Each row has a name. Each piece below is followed by the name of the row it came from, unless a question asks for something else. Each question is about the rows just above it. Places in a row count from 0.

tume: [120 119 119 127 137 119 138 119 119 127 127 127 137 128 127 119 119 127
 119 119 137 138 115 139 125 126 125 115 139]
Fufe: [137 119 116 133 146 145 117 127 133 133 117 131 127 117 118 133 145 145
 145 133 117 133 145 145 145 145 127 145 146]
Lofi: [120 119 119 127 137 119 138 119 119 127 127 127 137 128 127 119 119 127
 119 119 137 138 119 137 127 127 145 157 140]
dovot: [145 145 145 133 118 145 117 145 146 133 133 133 117 131 133 145 145 133
 145 146 117 117 145 117 127 127 127 119 137]
tonuv: [199 203 201 132  30 202  22 200 206 132 132 132  25 115 132 204 200 131
 204 207  27  23 203  26 132 124 132 204  26]
viru: [145 145 145 133 118 145 117 145 146 133 133 133 117 131 133 145 145 133
 145 146 117 117 145 117 133 132 133 145 117]
Which row holds these entries in another order? [117 145 133 132 133 117 145 117 117 146 145 133 145 145 133 131 117 133
 133 133 146 145 117 145 118 133 145 145 145] -> viru
After [131 204], its row goes on with -> [207  27  23 203  26 132 124 132 204  26]
Which row holds [145 145 145 133 118 145 117 145 146 133 133 133 117 131 133 145 145 133
 145 146 117 117 145 117 127 127 127 119 137]? -> dovot
[117 117 117 117 117 117 118 131 132 133 133 133 133 133 133 133 133 145
 145 145 145 145 145 145 145 145 145 146 146] is which row reordered? -> viru
Which row holds these entries in another order? [117 117 117 117 117 118 119 127 127 127 131 133 133 133 133 133 133 137
 145 145 145 145 145 145 145 145 145 146 146] -> dovot

sena: [237 154 215 189 221 126 185 227 131 131 250 122 228 222 156 213 141 206
 115 200 184 104 123 100 154 146 215 227 114 212 239 216 131 126 210 228
 139 131 124 129 120 123 150 202 228 235 217 132 137 212 136 128 245 226
 130 204 133 135 213 230 254 220]
Feno: [108 134 158 204 123 128 199 215 111 211 112 208 209 120 118 178 123 139
 214 230 119 121 133 111 135 102 228 207 235 211 239 216 131 215 110 137
 114 124 157 127 124 131 108 129 132 132 135 228 111 137 122 113 143 240
 151 115 137 137 214  93 121 127]
pimu: [102 240 127 121 143 227 124 118 199 127 137 228 131 151 228 137 214 129
 215 111 132 235 115 204 121 122 211  93 120 119 123 111 230 137 207 113
 222 132 134 114 158 135 208 135 133 124 112 178 108 108 214 137 111 157
 221 110 215 226 127 209 123 139]
The rest of the row after [132 132 135]: -> [228 111 137 122 113 143 240 151 115 137 137 214  93 121 127]
[157 221 110 215 226 127 209 123 139 102 240 127 121 143 227 124 118 199
 127 137 228 131 151 228 137 214 129 215 111 132 235 115 204 121 122 211
  93 120 119 123 111 230 137 207 113 222 132 134 114 158 135 208 135 133
 124 112 178 108 108 214 137 111] is which row reordered? -> pimu
Put [139 123 209 127 226 215 110 221 157 111 137 214 108 108 178 112 124 133
 135 208 135 158 114 134 132 222 113 207 137 230 111 123 119 120  93 211
 122 121 204 115 235 132 111 215 129 214 137 228 151 131 228 137 127 199
 118 124 227 143 121 127 240 102] back in order: which row is it? -> pimu
After [212 239 216 131], its row goes on with -> [126 210 228 139 131 124 129 120 123 150 202 228 235 217 132 137 212 136
 128 245 226 130 204 133 135 213 230 254 220]
The rest of the row after [131 126 210 228 139]: -> [131 124 129 120 123 150 202 228 235 217 132 137 212 136 128 245 226 130
 204 133 135 213 230 254 220]
Where does [214  93 121 127] start? Give its row and place. -> Feno, 58
Which row holds these entries in another order? [ 93 102 108 108 110 111 111 111 112 113 114 115 118 119 120 121 121 122
 123 123 124 124 127 127 128 129 131 131 132 132 133 134 135 135 137 137
 137 137 139 143 151 157 158 178 199 204 207 208 209 211 211 214 214 215
 215 216 228 228 230 235 239 240] -> Feno

tavuk: [109 110 110 177 178 177 156]
dis: [ 56  58  58 237 237 236 142]
toz: [237  58 237 236  56 141  58]
fasut: [ 58  56 237  58 235 237 142]
Put [142  58  56 237  58 235 237] back in order: which row is it? -> fasut
Row and place where [141  58] starts: -> toz, 5
Put [ 58 237 237  58 236  56 142] back in order: which row is it? -> dis
Where does [56 58] start? Give its row and place. -> dis, 0
Row and place where [ 56 141] starts: -> toz, 4
Which row holds these entries in another order? [142 236 237 237  58  58  56] -> dis

